Rows swapped in pairs by one turn or mirror: which row each one swaps with
j_18: [ -6  11  -2  10  -2  12   7  12  -2  -3   7   8  -6  11   0  -3   3   9
   7   8 -20   6 -14  -5   0]
j_629: [-13  -9  -2  13   2  12   4  17  -1  -6   4   1   4  24   0 -12   5  -9
  -1   7  -2  -5 -10   4  14]
j_416: [ -5  -6  -4  -8  -1   9   4   5   1   1 -14  11  -4  29   1 -14   2  -2
  16  -1   2  -9   2   6   5]
j_583: [  6   4   4   1  -6  11  16  10   2   2   4   5  -6   6   2  -9  -7   7
   6  -2 -10  -2 -12  -6 -15]
j_321: [ -8   9  -6  -6  -2   5  17   3  -2   7   3  11 -13   5  -3  -3   7   0
   5   2   4  -9  -2 -16 -15]
j_889: [-9  3 -4  3  5 -1 12  5 -1 -2 -8 -2  3 10  1 15  1 17  0  9  4  2 -9  6
  0]
j_181: [ -3   9  -7  -4   7  -2   2   3 -12   7  11  13  -4  22  10   7  -2   0
 -14  -1  -1   7   3   5   0]
j_666: [ -9 -26  -7  -7   4   5   2   5   1   2   8  11   1  16  -1 -14   4  -6
   8  -4   0 -16   1   4  -6]
j_312: [  1   6  -9  -1  11   5   6 -12 -10   4  10  -8  -8   5  15  -1  -2  -8
  -3   3   1 -16   3   8   4]
j_587: [  5 -12  -4   5  10  -3   3  -3  -2   0   8  -4   0  16   4  -2  16 -14
  -2  -3   7  -9  -1   7  12]
j_36: [ -5   4  -9  -3   9  13  -2   7  -5  11   6  17  -6  17   6  -3  -4   9
 -16   0   4   7  -1   3  -9]
j_568: [-13   5 -12  -6  -8   1   6   3 -10   2   4  -7   4  19   1  -6   4   7
  -5  -3 -14  10   5   5   7]
j_407: [  3 -12   4 -12   2  10   4   6   3  -5   2   6   3   2  -6  -6  17 -10
   6  14  13 -10  -7  10   9]
j_828: [ -3   6  -1  -2   5  -2   3   7  -7  -9  13  -4  -1  26  -3 -12   3 -19
  -2   5   9   2  -4   3   5]
j_705: [ -4   1  -2 -10   4   5   3   5  -2   9  10  24   4   2  -2   1   4 -24
   8   7   0   1  -1   0   6]
j_386: [ -7 -17  -3  -3   4   2   3   2  14   1  -1  14  -4 -11   3 -13  -6  -3
   8   0   4  -1  -3  11   5]
j_509: [ -7  -3  -2   0  -4  10 -11  10   8   4   3  -4  -2   4  -5 -11  -6  -4
  15  12   0   6  -1  15  14]
j_870: [-11 -11  -6  -2 -10  10   0   2  -9  -3  19   5 -10  22  -1  -2   3 -15
  -6   2  -2 -12  -1   2  11]
j_608: [ -6 -10  -8  -4   7  -8   5   9 -11  -2   4  -8 -10   8  -7   1  -1  11
 -16   9  -6  -1  -3   1   5]
j_712: [ -5 -14  -8 -15   2   2  -3   5   4 -11  -2  13  -7   6  -1 -21  -4   8
  10  10   3  -3  -4   6   6]
j_677: [ -1 -23  -7 -10   1  -1  11   5   4  -8  -6  13  -7  12  -5  -5   1  -5
  -2   2   4 -17   2   8  -7]
j_620: [ -8   9  -5  -2   4   1   6   4   5   3  -3 -11  -4 -12   3  -5   3  15
   5  10  -3  -7   1   3   1]
j_997: [-15   7   2  -9   2   9  10   3  -3   3   8   2  -5   7   0 -14  -3  13
 -12   6  -7  -1   7  -1 -14]
j_291: [ -1  -6 -10  10   1  -1 -11   9 -14  14   1  11  -8  14 -12  -8   0  -3
   6   1   1  -5 -10   1  -8]
j_522: [ -5   1  -6   8  -8   0  -3   3   2  -5  24 -12  -3  17   1   4   3  -3
   2   3  -3 -13  -1   3  -6]
j_122: [ -8 -11  -2  12  12   3   7  11   5  -1   7   9  -1  21   0 -21  16  -8
   1   9  -7  -5  -7   4   3]
j_784: [ 11  -3  12  -7   6   4  -6   1   4  -1  -2   7 -12  -4  -1   6  -8  -2
   4   9  -5  -4   7   9   3]
j_149: [ -6 -17  -4   6  -1   4   5   4   7   8  -3 -16  -3  21   1   3   2  -2
   3   2  -2  -7  -3  12   8]
j_931: [  3 -10   1 -14   4   9   1   1   7   4   3   3 -11  -1  -3   1   0 -17
  10   0  15 -13  -1   7   2]
j_106: [-2 15 -5 -6 -2  4  2  5 14  6  7  4 -3  1  4 10  4 17  1  5  0 -5 -1 -1
 -3]
j_836: [-12   9 -10   2  -3   8   1  15 -19   2  -1  14  -9   8   2  -7  -1   9
  -2  12  -7 -11  -2 -10  -1]
j_399: [ -8  12  -5   2   1  12  -2   9   5   0   2 -11  -9  12   4   3  -2   9
 -19  -1   1  -1  -2   8   5]
j_254: [  1   5   6  -5   8   7  10   7  -6  12   3   1 -14  -8  -2  -3   1   2
   4   2  -7  -7 -13  -3 -14]
j_35: [-13   9  -5  -3   0  12  -4  21  -2   8   1  10   2  -1  -1  -4  -3   8
   7  13 -14  -2  -5   0  11]
j_671: [ -1  -4   6  -3   8   8  13   0   3 -12   9  10  -9  16   5   7   3  -8
   8   5  11 -10 -11  14  10]
j_581: [  2  14   0  -2  -1   8  11  -5  -1  -2   0   6   0   3   1  -7   2   6
  -1   3 -19  -4  -8  -7 -12]
j_800: [ -3 -13  -8  -2  -2   6   2   4  -9  -2   2  30  -5   9   1   2   6 -12
   0   4   3   9  -3  11   5]
j_649: [ -7   6  -2  -9   7   6   3  13  -3   3   2   9   9   7 -15  -6  10   2
  -1  11  -9   8 -12   0 -12]
j_164: [ -6   6  -3  -3   3   9  10 -10  -7   3  12  -9  -9   9  14   2   1  -4
 -12   7   4  -4  -1  18   2]
j_215: [ -2  -6   1  -5  -9   8   6   6 -11  -2   3  -4   1  13   0  -5   7   1
  -6  -1   9   2  16  21   7]
j_385: [ -1   9  -6  -5   4  10  18  -4   0  -8   4   0  -3   6   3 -12  -7  17
  -3   4  -5 -11  -1  -4 -11]
j_395: [  8  -4  -7   3   0   3  -7  10 -12   4   2   0  -6   9  -2   0   5 -18
   2  -3   5 -16   1  13  17]
j_757: [ -6  -4 -11  -2   4  13  19   4   5  -6  15   2  -6  14   4  -7   0 -11
   0 -17   6  -6  -2   5   8]
j_25: [ -7   4  -8   8   1  13   6   4   2  -3  -6  -1   5 -14   6   0   7  -8
  10  -1   0 -11  -4   6  -6]
j_186: [-10  15  -1   8   0   4   5   4   2  -1   6  16 -11   7  -1 -26  -1  -4
  -1   1   0   6   2  14   4]
j_75: [-15  13  -7  -2   0  -1   1 -10  -7  -4   2   9  -8  13   5  -7  -1   0
  -6  21   1  -9  -4  -6 -11]
j_72: [ -9  -9  -4   0   0   5   3   8  10   3 -14 -17  -5  12  -3  -1  -6  -8
  -4   3  -2  -6   5  10   6]
j_390: [-13   4 -13   8  -2  -1  -2  16 -10   3   4   2  -6  22   6  -1  -3  10
  -5  -2   9  -6   7   3  12]
j_485: [ -3  -3  -7  -9   0   0   3   4   4  -7   1  21   2  18  -2 -17  -3 -19
  10   1  -3   5   2  -1   3]
j_191: [  0   0   8  -4   7  12  -6  17   3  -4  -7   5   2  -2 -13  -4 -11  -7
   9   5  -9  -1  -6   4   5]
j_652: [ -3 -21  -4  -4  -7   9  -1   3   2  -5  -9  25  -5   3   1  -6   1  -6
  -2   1  -2 -13  -2  10   5]
j_548: [ -8  -5  -3   1   5  12   3   7   6   5  16  32  -4   6   1  -5   4   3
   6   3   2 -11   3   4  11]
j_795: [ -1 -20  -5  -2  -5  -5   8   7  -3  -4   1  22  -5  -5   8 -11   1  -2
  -2   9   2  -4  -4  12  -4]
j_187: [ -5  13  -6   1  -1   2   3   4 -12  19  11   4 -11  -1   3   5  10 -12
   8   7   4  -4   4   6  -3]
j_116: [ -4  20  -7   9  -4   1  -2   4   4  -1   3 -10   0   2  -2  -2  -6  -4
  -9   3  -2   4   4   5   9]
j_915: [ -5  10  -6   4   8  -1   4   4  -7   4   4  21   0 -14   6   4   2  -8
   5  -1  -2 -11   5   2   1]

j_620 pairs with j_931
j_581 pairs with j_652
j_164 pairs with j_149
j_186 pairs with j_291
j_399 pairs with j_587
j_795 pairs with j_583
j_25 pairs with j_784
j_997 pairs with j_666
j_915 pairs with j_191
j_321 pairs with j_712

